In the data rows, zero lies at 4.5, halfway between 4 and 5.
Here are some numbered points:
[5 6 5 4 3 5 6 6 2 4 7 5 3 4 3 3 4 4 4 3 6 7 4 5 5 5 5] 0
[5 5 5 3 3 6 6 4 4 4 5 3 4 4 3 6 3 4 3 3 4 5 6 5 4 5 4] 1
[6 5 7 6 4 6 5 2 2 1 7 5 3 4 8 9 3 2 1 2 6 7 6 6 5 6 5] 2
[7 6 5 4 4 6 6 4 2 2 6 5 4 3 3 4 5 4 5 4 5 6 6 4 3 4 6] 3
[4 4 4 2 3 5 6 3 6 4 3 4 5 3 3 4 3 4 3 4 5 5 6 4 4 5 4] 4
[7 6 5 4 6 6 4 4 4 4 2 0 3 6 6 4 6 4 6 6 4 3 3 2 7 8 7] 5
[1 0 1 6 5 1 2 4 9 8 0 7 9 6 5 3 0 8 9 9 7 3 7 8 8 2 2] 6
[2 2 2 6 5 2 3 6 7 6 4 6 6 5 5 3 4 7 7 7 5 3 4 8 7 2 2] 7
[4 5 5 3 2 5 6 5 5 4 5 3 3 7 4 5 2 6 5 4 6 6 7 5 4 5 4] 8
[3 3 5 4 4 2 4 3 7 6 5 3 4 6 3 4 2 4 5 4 1 2 3 2 3 2 5] 9
[7 7 6 5 5 4 4 9 3 3 5 3 3 3 5 8 5 3 2 2 4 6 3 3 3 5 4] 10
[0 1 1 6 7 0 1 8 7 7 3 6 7 8 9 7 4 7 9 9 5 1 3 9 9 0 1] 11
[5 7 7 7 5 4 3 2 3 3 7 7 5 2 7 3 5 2 2 4 5 5 8 5 5 5 5] 12
[2 1 2 6 5 3 3 4 7 6 2 8 9 2 6 4 4 8 7 8 7 3 4 8 7 2 3] 13
[7 7 6 6 6 4 3 9 5 4 4 2 3 7 4 5 6 3 3 3 4 6 2 1 6 7 7] 14
[5 5 5 4 3 6 6 5 2 2 7 5 3 5 5 6 6 3 2 2 6 8 5 4 2 6 5] 15
[5 4 4 2 2 6 7 4 4 4 5 3 3 4 4 8 4 3 2 3 4 6 6 4 3 5 4] 16
[5 4 4 3 4 6 6 4 3 3 6 5 4 3 5 6 3 4 3 3 5 6 6 4 4 6 4] 17
[6 7 7 7 5 4 4 5 2 2 6 6 4 3 7 5 4 2 1 3 6 6 7 6 5 6 5] 18
[4 4 5 6 6 4 3 4 5 5 4 5 5 6 6 5 6 5 5 5 4 3 3 5 6 4 6] 19
[1 0 1 7 6 2 2 5 7 8 0 9 9 4 8 4 4 9 8 9 7 2 5 9 8 1 1] 20
[6 6 6 4 4 5 5 2 2 2 8 8 4 3 5 4 5 4 3 3 7 8 6 4 2 5 5] 21
[6 5 4 3 4 6 6 4 4 4 4 3 4 4 3 4 5 4 4 4 4 4 5 4 4 6 4] 22
[6 6 6 5 5 4 4 3 5 5 4 3 4 4 5 6 5 4 3 2 3 5 3 3 5 5 6] 23
[7 6 5 6 5 7 5 4 2 2 6 4 4 8 5 4 7 4 5 5 6 5 6 5 4 4 6] 24
[0 0 0 6 6 1 2 5 9 8 2 6 7 5 6 3 2 9 8 9 5 2 3 9 8 0 1] 25
[5 6 5 5 5 6 5 4 4 4 5 3 3 4 5 7 4 3 4 4 4 5 4 3 2 5 3] 26
[7 6 5 5 5 5 5 6 2 3 6 5 3 5 3 3 6 3 6 4 4 5 6 5 3 4 6] 27
[5 6 5 3 4 4 5 5 5 4 6 3 3 3 4 8 1 4 4 3 5 6 6 6 5 5 5] 28
[4 4 4 3 3 4 6 5 5 5 6 5 4 4 3 3 5 5 5 4 5 5 5 5 4 4 4] 29
[5 6 5 5 5 4 4 3 4 5 5 4 4 5 5 3 3 3 5 5 4 4 5 3 2 3 3] 30
[4 3 3 2 3 4 6 5 4 5 7 6 4 3 2 3 5 5 4 3 4 5 4 4 4 3 4] 31
[7 6 5 4 4 5 5 6 3 3 6 5 4 5 2 2 5 3 5 3 5 6 5 4 3 5 5] 32
[6 7 8 8 9 1 0 0 7 8 5 4 4 6 7 3 7 4 4 3 4 5 1 5 6 5 8] 33
[5 6 5 3 3 5 5 4 3 3 5 4 4 5 4 4 3 4 5 4 6 6 7 5 4 5 5] 34
[3 5 4 3 3 5 6 5 4 3 6 4 3 6 3 4 7 4 4 3 1 3 3 3 4 3 4] 35
[4 5 9 9 8 0 0 7 8 8 5 6 5 4 5 3 5 2 6 4 0 0 3 3 2 2 9] 36
[3 2 3 6 5 4 4 4 6 6 2 8 9 4 6 4 4 8 7 8 7 4 6 8 7 3 3] 37
[5 5 6 5 5 4 4 2 5 5 5 4 4 4 4 3 6 5 4 3 3 4 4 3 3 5 7] 38
[2 1 1 6 5 3 3 5 7 7 1 9 9 2 5 3 3 9 8 9 7 3 4 8 7 2 3] 39
[4 4 4 2 2 5 6 3 6 5 4 4 5 4 2 3 2 4 5 4 4 5 7 5 4 5 4] 40
[4 3 3 3 4 5 5 3 6 5 2 5 6 6 4 4 4 5 4 6 4 3 4 5 5 4 4] 41
[5 7 7 6 5 5 5 5 5 4 5 4 4 5 3 4 8 4 3 3 1 3 1 2 4 5 6] 42
[4 5 6 6 6 3 3 4 4 7 4 6 6 5 5 4 6 4 6 6 4 3 3 4 4 3 7] 43
[1 2 2 4 3 3 4 4 5 7 4 5 5 6 5 3 6 7 5 6 3 2 4 5 7 2 2] 44
[4 4 4 3 3 4 5 4 5 4 5 4 4 4 3 5 1 4 4 3 5 6 7 5 4 4 4] 45
[2 1 2 6 6 3 3 5 7 7 2 6 7 5 6 4 3 7 7 7 5 3 4 7 6 2 2] 46
[5 5 4 3 3 6 6 3 4 5 3 3 4 4 3 6 5 3 2 4 4 5 5 4 4 6 4] 47
[1 2 3 5 5 4 4 3 2 7 6 6 4 9 9 7 9 6 7 7 3 2 5 7 7 1 1] 48
[5 4 4 2 3 5 6 3 6 5 2 4 5 4 1 3 5 3 3 4 3 4 5 4 4 5 4] 49
[3 4 5 4 3 6 6 2 4 4 5 4 4 7 5 5 3 6 6 5 7 6 9 5 4 6 4] 50
[4 4 4 2 2 5 6 3 5 4 5 3 3 6 3 6 3 4 3 3 3 5 4 4 3 5 3] 51
[5 4 5 4 5 7 5 4 3 4 4 3 4 5 4 3 5 3 3 4 4 5 1 3 3 6 4] 52
[8 7 6 6 5 4 4 9 3 2 5 4 4 5 4 5 6 4 5 4 6 6 4 5 4 5 7] 53
[5 4 4 3 3 6 6 6 4 5 3 3 4 5 2 3 5 3 4 4 2 2 1 4 3 6 5] 54
[5 5 5 3 4 5 5 6 2 3 7 5 3 3 3 4 2 4 5 3 7 7 7 5 4 5 5] 55
[6 5 4 3 2 6 7 4 4 4 6 3 3 3 4 8 3 3 3 3 4 5 6 4 3 5 4] 56
[4 5 7 6 6 3 3 4 6 6 5 4 4 6 4 5 3 4 5 5 2 3 4 4 3 3 6] 57
[6 5 5 3 3 6 6 3 4 3 6 4 3 3 3 6 4 5 3 3 5 6 7 5 4 5 4] 58
[3 3 3 3 2 5 6 3 6 6 6 3 3 5 3 4 3 5 4 4 4 4 5 5 4 3 3] 59
[5 5 7 6 7 4 3 4 6 5 5 2 3 9 3 4 5 4 3 3 2 3 2 2 4 6 7] 60
[7 6 5 5 4 6 5 6 3 3 6 4 3 6 3 4 6 4 6 4 4 5 5 5 3 4 6] 61
[6 5 5 4 7 6 4 4 4 3 4 3 4 2 5 4 5 4 3 3 5 6 4 2 5 8 6] 62
[6 6 6 5 6 3 3 7 3 5 5 3 3 5 6 4 7 5 4 3 4 5 2 2 6 6 6] 63
[5 5 4 2 3 4 5 4 6 5 5 3 3 4 5 9 1 4 3 3 5 6 7 5 5 4 3] 64
[6 5 4 4 5 7 6 3 1 2 5 4 4 3 6 9 4 2 2 2 4 6 4 3 4 7 5] 65
[5 4 4 3 3 6 6 6 2 3 7 6 4 5 5 5 6 4 4 4 6 7 4 5 4 4 4] 66
[5 5 4 4 3 7 7 5 2 4 5 6 5 4 4 4 8 6 5 5 6 4 5 4 4 4 5] 67
[5 6 6 5 6 5 4 3 3 3 6 4 3 2 5 4 5 2 5 4 4 4 5 3 1 4 3] 68
[3 4 3 4 4 5 5 5 5 5 6 4 3 4 4 4 6 6 5 6 3 2 5 6 4 3 3] 69
[3 6 9 9 8 2 1 0 7 8 3 3 5 6 4 5 4 3 5 4 0 0 1 1 2 2 7] 70
[6 5 5 4 4 7 6 3 2 1 8 6 3 3 5 6 6 3 2 2 6 8 6 4 3 6 5] 71
[3 5 5 6 5 3 3 7 5 6 4 2 3 6 6 9 5 3 4 4 2 3 2 4 4 3 3] 72
[3 3 2 5 3 4 5 4 6 5 4 6 6 2 3 3 5 7 6 6 5 3 5 6 5 3 4] 73
[3 3 3 3 2 4 5 2 8 7 2 3 6 6 1 3 4 2 6 5 3 2 3 5 4 5 4] 74
[5 6 6 6 5 5 4 6 4 3 6 5 4 2 3 4 6 3 2 3 3 5 1 2 2 4 5] 75
[5 6 6 4 5 5 4 4 4 3 5 4 3 4 4 5 5 3 4 3 3 4 4 3 2 3 3] 76
[7 6 5 4 6 6 4 5 4 4 2 0 3 5 6 4 7 4 5 5 3 3 3 2 7 8 7] 77
[6 7 8 8 8 2 1 4 6 6 4 4 4 4 6 5 7 4 3 3 3 5 1 3 6 5 8] 78
[5 6 7 6 5 5 4 4 4 3 6 5 4 3 3 4 6 3 2 3 3 4 1 2 2 4 6] 79
[5 4 4 4 3 6 6 4 3 4 4 7 6 4 4 4 6 6 6 6 6 5 5 4 4 4 5] 80
[5 5 8 8 6 3 3 4 5 6 5 5 4 3 4 3 6 4 4 3 1 2 3 2 2 4 8] 81
[4 6 9 9 7 0 0 8 7 8 6 6 4 8 5 3 5 3 5 4 0 0 4 3 2 2 9] 82
[4 4 4 3 2 6 6 5 5 5 5 5 4 4 3 4 6 5 4 4 5 5 4 5 4 4 4] 83
[3 3 3 4 4 3 4 6 5 5 5 5 4 6 6 6 4 4 4 5 5 5 4 6 5 2 2] 84
[1 1 3 7 6 1 1 3 9 9 2 6 7 4 5 5 1 6 9 7 3 1 4 6 6 1 3] 85
[1 3 5 5 5 2 3 4 3 7 6 5 4 6 9 7 7 4 6 5 1 1 4 5 5 2 2] 86
[3 3 3 4 4 4 5 5 6 5 5 4 4 5 6 7 4 5 4 5 5 4 5 6 5 3 3] 87
[5 4 3 1 3 5 6 4 6 5 3 4 6 3 1 3 4 3 3 4 3 4 3 3 2 6 4] 88
[7 6 5 4 6 6 4 6 4 4 3 0 2 6 6 4 7 4 6 5 4 4 3 2 7 8 6] 89
[5 5 4 3 4 7 6 4 4 4 4 4 4 5 3 3 5 4 3 3 5 5 2 3 3 7 5] 90
[4 6 5 3 5 4 4 9 2 3 6 5 4 3 6 4 3 1 5 4 5 5 4 4 2 3 2] 91
[7 6 5 3 4 6 6 3 4 4 5 3 3 6 3 5 4 4 3 3 4 5 4 3 4 6 4] 92
[5 6 5 5 6 6 5 3 4 4 5 3 3 3 5 7 4 2 4 3 3 5 3 2 2 4 3] 93
[4 3 3 4 4 4 4 5 6 5 5 6 5 5 3 3 3 7 7 6 5 4 5 6 6 2 4] 94
[5 6 6 5 5 5 5 7 3 3 6 5 4 3 3 4 5 3 3 3 5 6 3 4 3 4 5] 95
[4 5 8 8 7 2 1 3 6 7 5 5 5 5 5 6 5 3 6 4 1 2 2 3 2 2 8] 96
[4 4 4 3 6 5 4 6 5 4 2 4 6 5 5 5 4 3 5 4 4 4 3 3 3 7 6] 97
[7 9 9 9 8 0 0 5 8 7 5 5 5 9 7 4 7 5 4 3 5 6 2 4 6 4 8] 98
[4 5 4 4 4 3 4 8 4 4 7 5 3 2 3 4 1 5 5 5 7 7 8 6 6 4 4] 99
[6 5 6 5 4 6 5 2 2 2 6 4 3 4 8 9 4 2 2 2 5 7 5 6 5 7 5] 100
[5 5 4 3 3 6 6 3 5 6 3 2 4 3 4 9 4 2 3 3 3 4 4 4 4 6 3] 101
[3 4 4 5 6 4 3 3 5 6 4 4 5 7 6 4 6 6 5 6 4 3 4 4 7 4 5] 102
[5 5 5 3 7 7 5 4 4 4 2 2 4 6 5 2 5 5 4 5 4 4 2 2 6 8 8] 103
[1 0 1 7 7 2 2 6 8 7 0 9 9 3 7 4 3 9 9 9 6 2 5 9 9 1 2] 104
[7 6 5 5 5 5 4 6 3 3 5 3 3 5 3 2 6 3 6 4 5 5 4 3 5 6 5] 105
[4 4 4 2 2 5 6 3 6 5 4 5 5 4 2 4 2 4 5 4 4 5 7 4 4 5 4] 106
[1 1 2 5 5 4 3 5 8 7 1 6 9 6 5 4 4 7 7 8 5 2 3 7 6 3 3] 107
[1 0 1 7 6 2 2 4 8 8 0 9 9 2 7 4 3 9 9 9 7 2 5 9 8 1 2] 108
[1 0 1 6 5 1 2 5 9 8 0 7 9 6 5 3 1 9 9 9 7 3 6 8 8 1 2] 109
[4 4 4 3 3 5 6 4 4 4 5 4 4 5 2 3 3 5 5 4 5 5 7 5 4 4 4] 110
[5 4 5 4 6 5 4 9 4 3 4 3 4 7 6 5 6 5 3 4 4 5 4 3 3 7 6] 111
[3 2 3 6 8 1 1 5 5 4 4 8 7 4 8 4 2 6 9 8 8 5 9 7 9 2 2] 112
[7 6 6 5 6 5 4 7 3 4 5 2 3 3 5 2 7 4 5 4 5 6 2 2 6 8 7] 113
[5 5 4 3 3 6 6 4 3 4 5 6 5 3 3 3 6 6 5 5 6 5 5 4 4 4 5] 114
[3 3 3 3 2 5 6 3 6 5 3 5 6 5 4 4 5 4 4 5 4 4 5 4 4 4 3] 115
[5 5 4 3 4 5 5 4 6 5 5 3 3 3 4 9 2 5 3 3 4 5 6 6 5 5 4] 116
[4 6 9 9 8 1 1 2 6 7 5 5 5 5 5 6 3 2 5 4 1 2 2 3 2 2 7] 117
[6 5 5 4 4 6 5 4 5 4 5 3 3 4 4 7 4 4 3 4 4 5 4 5 5 6 5] 118
[8 9 7 7 6 2 2 9 5 3 5 3 3 9 6 4 7 4 5 4 6 6 6 5 6 7 6] 119
[7 6 5 4 4 5 5 3 5 4 4 2 3 5 4 7 4 4 2 2 3 6 4 3 6 6 4] 120
[6 7 6 6 6 4 3 6 3 3 5 3 3 6 5 8 4 3 3 3 5 6 4 4 4 5 4] 121
[7 7 6 4 4 5 5 7 4 3 6 5 4 3 3 4 7 4 3 3 3 4 3 3 4 6 5] 122
[5 6 5 4 4 4 5 6 3 3 7 5 3 2 4 6 2 4 4 3 6 7 7 5 6 4 5] 123
[6 5 4 4 4 6 6 4 2 4 5 7 5 3 4 4 6 5 5 5 6 5 5 5 4 4 5] 124
[6 5 6 6 5 4 4 1 3 3 9 9 5 2 7 3 4 3 3 4 7 7 7 6 5 5 4] 125
[5 4 4 2 2 6 6 3 5 4 5 4 4 3 2 4 5 4 3 3 3 4 4 4 3 5 5] 126
[5 4 5 4 6 5 4 8 4 3 4 3 4 6 6 5 5 4 4 4 4 4 4 3 3 7 6] 127
[5 5 4 2 4 5 5 4 5 5 3 3 5 4 2 4 4 3 4 4 3 4 5 3 4 6 5] 128
[6 5 4 3 3 6 6 4 4 3 6 5 4 3 3 4 6 4 3 3 5 6 4 4 3 6 5] 129
[5 4 4 2 2 6 6 3 5 4 6 5 4 3 2 3 4 4 4 3 4 5 4 4 3 6 4] 130
[8 8 6 6 5 4 4 9 2 2 5 3 3 8 4 4 6 4 5 4 6 6 4 5 4 5 6] 131
[6 6 5 5 5 6 5 5 3 2 6 4 3 3 6 5 6 3 3 3 6 6 4 3 4 7 6] 132
[4 3 3 4 4 5 5 3 5 5 5 6 5 3 4 4 4 5 7 6 5 4 6 6 5 3 3] 133
[5 5 5 4 3 6 6 5 4 3 6 5 4 3 4 4 7 4 4 4 6 6 6 4 3 6 4] 134
[4 4 5 6 8 3 2 4 5 6 4 2 3 6 8 5 5 5 5 5 4 4 2 5 7 5 5] 135
[5 6 5 3 3 5 6 5 4 3 6 5 3 4 3 5 3 5 4 4 6 6 7 5 4 5 5] 136
[0 3 3 4 4 2 3 5 2 8 6 5 4 7 9 7 8 6 7 6 1 1 6 6 8 1 0] 137
[2 1 1 6 5 2 3 6 7 9 1 9 9 2 5 3 3 8 8 9 7 3 5 8 7 2 2] 138
[3 2 3 2 3 5 6 3 5 8 5 3 3 3 3 6 4 4 5 4 1 2 1 2 4 4 3] 139
[5 4 4 2 3 5 6 2 5 4 4 4 5 3 3 6 4 3 2 3 4 5 4 4 4 6 4] 140
[3 2 2 6 5 4 4 5 6 6 2 7 8 3 6 6 3 7 6 7 6 3 4 8 7 2 3] 141
[3 2 2 6 5 4 4 5 5 6 2 7 8 6 6 3 5 8 7 8 7 3 5 7 6 3 3] 142
[5 5 7 7 9 3 1 1 5 6 4 1 2 9 5 4 5 2 3 3 3 5 2 3 5 6 8] 143
[4 5 5 4 3 5 5 5 5 4 4 4 4 4 3 3 2 5 5 4 6 6 7 6 4 6 5] 144
New points follow, each followed by the number of its nearest point above.
[7 6 5 4 3 7 7 5 3 2 5 4 4 3 4 2 6 5 5 5 6 5 6 4 2 6 7] 3
[6 5 5 4 3 6 6 6 3 2 7 6 4 4 5 5 8 5 3 4 8 7 6 4 2 6 4] 134
[4 5 6 6 5 3 4 4 5 5 6 5 4 4 4 3 5 4 4 3 2 4 4 3 3 4 6] 38
[5 5 5 5 6 6 5 3 4 3 5 3 3 3 5 5 3 2 4 3 4 5 3 2 2 4 1] 93
[5 5 4 3 4 7 6 7 3 5 3 3 5 3 2 3 5 4 3 4 2 3 0 3 4 7 6] 54
[8 8 7 6 5 3 4 9 3 3 5 3 3 9 5 4 7 4 6 4 6 6 4 5 4 6 6] 131
[5 6 6 7 6 4 4 7 4 5 4 1 3 6 6 9 4 2 2 3 1 3 2 2 2 4 4] 72
[6 6 6 5 5 5 4 6 3 3 5 3 3 4 5 6 4 3 4 3 4 5 4 3 3 5 3] 26
[7 9 9 9 8 0 0 6 7 7 4 5 5 6 7 5 8 5 3 3 5 6 2 4 6 5 8] 98
[5 5 5 4 3 5 5 3 5 4 5 4 4 4 4 6 2 4 5 4 3 3 6 5 4 5 4] 1
[5 4 4 3 4 5 5 6 5 6 1 1 4 6 4 4 5 3 6 6 2 2 3 4 5 7 5] 54
[4 4 4 2 2 5 6 2 6 4 5 3 3 6 3 6 3 4 3 4 4 5 7 4 4 4 4] 51
[4 3 3 3 2 4 6 5 4 5 7 5 4 3 3 3 6 5 4 4 4 5 4 4 4 3 4] 31
[5 5 4 3 4 6 6 4 4 5 3 3 5 5 3 5 7 3 2 4 4 4 4 4 4 6 5] 47
[6 5 5 4 4 7 6 3 2 2 7 6 4 2 5 6 5 3 2 2 6 8 5 4 3 6 5] 71
[5 6 5 5 6 6 5 3 4 3 5 3 3 3 5 6 4 2 4 3 3 4 3 2 2 4 2] 93
[7 7 7 7 8 3 2 8 4 5 4 2 3 4 6 4 7 5 4 3 5 5 2 2 7 7 8] 63
[4 5 5 4 4 3 4 5 5 5 7 6 4 5 4 3 3 4 5 4 6 6 5 4 4 3 4] 29
[4 4 3 5 4 4 5 5 6 5 4 5 6 5 4 4 2 7 5 6 6 5 6 7 6 4 4] 94
[4 5 5 3 2 5 6 5 5 4 5 3 3 7 4 5 2 5 5 4 6 6 7 5 4 5 4] 8
[5 4 4 2 2 7 7 3 4 5 7 5 3 2 3 3 5 4 4 3 4 5 3 3 4 6 4] 130
[1 3 3 4 4 3 4 4 4 7 5 6 5 6 7 5 7 7 6 6 4 2 5 5 7 2 2] 44
[5 6 5 5 6 6 5 4 4 3 5 3 3 3 5 7 3 2 4 3 3 5 4 2 2 4 2] 93
[3 3 3 2 2 5 6 2 6 6 2 4 6 6 3 4 4 3 3 5 4 4 5 4 3 5 3] 115
[4 4 4 5 5 5 4 4 4 4 5 6 6 4 5 4 5 5 7 6 6 4 6 6 5 3 4] 133
[6 5 4 3 3 7 7 3 3 3 7 5 3 2 3 3 5 4 4 3 5 6 4 4 4 6 5] 129
[4 5 6 5 6 5 4 5 6 5 3 1 3 9 3 3 5 3 5 4 1 2 2 2 4 6 6] 60
[5 5 4 3 4 6 6 5 3 4 4 4 4 5 3 4 5 3 3 3 4 5 3 3 3 6 5] 90
[4 4 4 4 3 5 5 4 5 4 5 5 4 5 3 3 3 6 5 5 5 5 6 5 5 4 4] 110
[7 6 6 5 4 6 6 3 2 2 7 7 4 3 4 3 6 4 3 3 6 7 5 4 3 6 5] 21
[5 5 6 5 5 4 4 8 4 3 7 5 3 4 5 6 5 4 2 4 5 6 3 2 1 3 5] 95
[5 5 5 3 3 5 6 5 4 3 6 5 4 3 3 4 4 5 5 4 5 5 7 5 4 5 5] 136
[4 3 4 4 3 5 6 4 5 6 4 2 3 4 2 6 4 3 3 3 0 2 1 2 3 4 3] 139
[5 5 4 3 3 6 6 2 6 6 2 2 5 7 1 3 4 3 3 5 4 4 6 5 5 6 4] 49
[5 5 4 3 4 5 5 4 5 5 4 4 5 5 2 3 4 3 4 4 4 4 4 4 4 5 4] 128
[6 5 4 5 4 6 6 4 2 2 5 5 5 7 4 2 6 5 5 5 6 5 7 5 3 4 6] 24
[4 6 5 4 3 5 6 6 3 3 6 4 3 5 5 5 3 6 4 4 7 7 7 4 4 5 5] 136
[6 6 6 4 4 6 6 5 3 2 6 5 3 3 5 6 6 4 2 3 4 6 4 4 4 6 5] 132
[7 6 6 5 4 6 6 4 2 3 6 3 3 4 4 7 6 3 2 2 4 7 5 3 3 5 4] 15
[6 5 4 3 3 6 7 4 3 3 7 6 3 3 2 3 6 4 4 3 5 6 5 3 3 5 5] 129
[4 6 5 4 4 4 4 8 3 3 7 5 3 3 2 3 1 5 5 4 7 7 7 6 6 4 5] 99
[4 4 4 4 3 5 5 3 5 4 5 4 4 5 2 3 2 6 5 4 5 5 7 6 4 5 4] 110
[6 5 5 4 3 7 7 2 2 2 8 6 4 3 6 6 6 3 1 2 6 8 6 4 2 6 5] 71
[4 4 4 2 1 5 6 3 6 5 3 2 4 7 3 6 4 4 2 4 4 4 6 4 3 5 3] 51
[5 4 4 3 4 6 6 3 5 4 3 4 5 4 4 3 6 3 3 5 5 5 5 4 4 7 5] 22
[5 5 4 4 4 6 5 4 5 6 1 2 5 7 2 3 5 4 4 5 4 3 4 4 5 7 5] 128
[5 6 6 5 6 2 2 9 5 4 8 7 4 6 5 3 4 4 4 4 5 6 3 3 2 3 5] 95
[5 5 6 5 4 5 5 3 2 2 9 7 3 6 5 3 5 3 2 3 8 8 7 5 5 6 4] 21
[5 4 4 3 4 5 6 4 4 5 3 4 5 4 3 3 5 4 5 5 4 4 5 4 4 5 4] 22
[6 8 6 5 5 4 4 7 4 4 6 6 5 2 3 4 7 4 3 3 2 4 3 3 4 6 5] 122
[6 7 5 4 3 7 6 5 4 2 6 5 3 4 3 3 7 5 3 3 3 4 3 3 3 6 5] 122
[5 4 4 1 2 5 6 3 5 5 3 3 5 3 3 5 3 3 3 4 4 5 6 4 3 5 4] 4
[4 5 5 7 5 5 4 5 4 4 4 4 4 5 5 8 5 4 3 4 4 4 3 3 3 4 5] 26
[6 6 5 4 4 6 6 5 3 3 6 4 3 5 4 5 5 4 4 3 3 4 3 3 3 6 4] 92
[5 5 4 3 3 6 6 4 4 4 5 4 4 5 2 4 3 5 4 4 4 5 7 5 3 5 4] 110
[6 7 7 8 8 2 1 7 5 6 4 3 4 5 6 5 6 4 3 2 4 6 1 1 6 6 8] 78
[4 3 3 5 4 6 6 3 4 5 4 7 7 3 5 4 8 6 6 6 6 4 5 6 5 3 4] 80
[5 5 6 5 8 3 2 8 4 5 5 3 3 2 6 3 6 4 4 3 3 4 4 3 4 6 8] 63
[4 3 4 3 3 5 5 1 5 7 2 2 5 2 4 9 2 2 3 4 1 3 1 4 3 4 6] 101
[5 6 5 6 5 3 4 6 4 3 8 7 4 4 6 4 3 3 3 3 6 7 4 3 2 3 5] 95
[6 6 5 5 4 7 6 4 1 1 8 6 3 2 6 7 5 3 1 2 7 9 5 3 3 6 5] 71
[3 4 4 4 3 6 6 5 2 5 6 5 4 7 5 4 8 6 5 5 4 4 5 4 6 4 3] 67
[5 5 7 6 6 5 4 2 5 5 5 4 4 6 3 3 6 3 3 3 2 4 2 2 3 5 7] 38
[4 4 6 7 6 3 3 9 6 5 5 2 3 9 1 2 6 4 3 3 0 2 0 2 1 5 6] 60
[4 6 6 5 6 3 3 4 6 6 5 4 4 5 5 7 2 4 4 4 4 5 3 2 2 3 5] 57
[5 5 4 3 4 6 6 6 3 6 2 3 5 6 2 4 5 3 3 4 2 3 2 3 3 6 6] 54
[5 5 5 6 5 5 5 7 4 3 6 6 4 5 5 5 6 5 3 5 5 5 4 4 2 4 5] 95
[6 7 8 7 7 2 2 5 5 5 5 5 5 5 7 6 7 4 3 3 5 6 3 4 5 5 7] 78
[3 2 2 2 2 3 5 3 6 6 6 5 4 3 4 6 3 6 5 4 4 4 4 4 5 2 2] 59
[7 7 5 4 4 6 6 4 2 2 6 4 3 4 4 5 6 4 3 3 6 7 6 4 3 5 5] 3
[4 6 5 4 5 5 5 6 3 3 6 5 4 5 5 5 5 4 5 4 3 4 3 3 3 3 3] 76
[6 5 6 6 5 6 5 3 1 1 6 5 4 3 8 7 3 1 0 3 5 6 6 5 6 5 4] 2
[4 5 4 2 3 5 6 3 5 4 3 5 6 3 3 5 3 4 3 4 6 5 7 5 4 5 4] 4
[5 5 5 5 5 3 3 7 5 5 5 5 4 3 4 4 7 5 4 3 4 5 3 4 6 4 5] 63
[3 3 3 4 4 4 5 5 4 5 5 7 6 3 4 3 6 7 6 6 5 3 4 5 5 3 4] 73
[6 6 5 5 4 6 6 4 2 2 4 6 6 8 6 2 8 6 5 6 9 7 6 4 3 5 6] 24
[2 2 2 6 5 3 3 5 6 5 5 5 4 3 6 5 6 6 6 7 5 3 3 7 7 1 3] 7
[6 5 5 4 8 6 3 5 5 4 3 2 4 2 5 3 5 5 4 4 4 5 3 2 6 8 7] 62
[5 5 5 5 4 5 5 4 3 3 6 5 4 3 6 6 4 3 2 3 5 5 6 5 4 5 4] 17
[5 5 4 3 3 6 6 4 4 4 7 5 3 2 2 3 6 5 4 4 1 2 6 4 3 4 4] 126
[4 5 9 9 8 0 0 7 8 8 5 7 6 2 4 3 5 2 6 5 0 0 3 3 2 2 9] 36
[6 5 5 3 3 6 6 4 4 3 5 3 3 4 4 6 3 4 3 3 5 6 5 5 3 5 5] 1
[6 5 6 5 5 6 5 3 2 2 5 4 3 5 7 8 4 3 1 3 5 6 4 5 5 7 5] 100
[5 5 7 6 5 4 4 1 6 7 4 4 4 4 4 4 6 4 3 4 2 3 2 2 4 5 7] 38
[5 4 4 5 4 7 6 2 2 3 4 8 7 5 6 4 7 6 5 6 8 6 5 4 4 4 5] 80
[6 7 8 9 9 1 0 7 5 7 3 1 3 8 6 5 6 4 4 3 3 5 0 2 7 6 8] 78
[3 4 4 2 2 5 6 3 5 6 4 4 5 7 5 5 5 4 3 5 4 4 5 4 4 4 3] 115
[5 5 5 4 4 5 5 5 2 3 6 5 4 3 4 6 4 4 4 4 5 5 5 5 5 5 5] 17
[4 4 4 2 1 5 6 3 6 4 5 3 3 7 3 6 2 4 3 3 4 5 6 5 3 4 3] 51
[2 2 2 6 5 4 4 4 7 6 1 7 9 3 5 2 3 8 9 8 7 4 8 7 7 3 4] 37
[5 6 5 5 5 6 5 4 4 4 5 3 3 4 4 6 3 3 4 3 4 5 4 4 2 5 4] 26
[3 5 4 4 4 5 6 8 3 3 6 4 3 6 5 5 5 6 5 4 3 4 2 3 4 3 3] 35
[7 8 8 8 8 1 1 8 6 6 4 4 4 2 7 5 8 5 3 3 4 6 2 2 7 6 8] 78
[4 5 5 4 3 5 5 4 5 4 4 4 5 2 3 4 2 5 5 4 6 7 7 6 6 5 4] 144
[5 6 6 4 4 3 4 6 5 4 5 3 3 8 4 5 7 4 3 3 3 4 3 4 4 3 5] 35
[4 5 4 4 3 5 5 4 5 4 3 4 5 3 2 3 3 5 5 4 6 5 7 6 5 5 5] 144
[2 2 2 6 5 3 3 5 6 5 5 5 5 3 6 5 6 6 6 7 5 3 3 7 7 1 3] 7
[6 5 6 4 4 6 5 5 3 3 5 3 3 6 3 3 3 5 5 4 5 5 5 6 5 6 5] 34
[3 4 3 4 4 4 4 6 6 5 5 5 4 4 4 4 6 6 6 6 4 2 4 6 5 2 3] 69
[3 3 3 2 2 4 5 4 8 6 2 2 5 6 1 3 4 2 5 5 0 0 1 4 3 5 3] 74
[7 6 6 7 6 4 3 9 4 4 4 2 3 7 4 5 6 3 3 3 5 6 2 2 5 7 6] 14
[2 3 3 4 3 4 5 5 2 7 5 5 5 8 6 4 9 6 6 6 3 2 5 4 7 2 1] 44
[4 5 4 2 3 6 6 3 5 4 4 5 5 3 3 4 4 3 3 4 5 5 6 5 3 6 4] 4
[5 6 5 6 5 6 5 4 4 4 5 3 3 4 5 8 4 2 3 3 2 4 2 2 1 4 3] 93
[4 3 3 2 3 5 5 3 4 6 6 4 3 4 3 5 4 5 6 5 3 3 4 3 5 4 4] 59
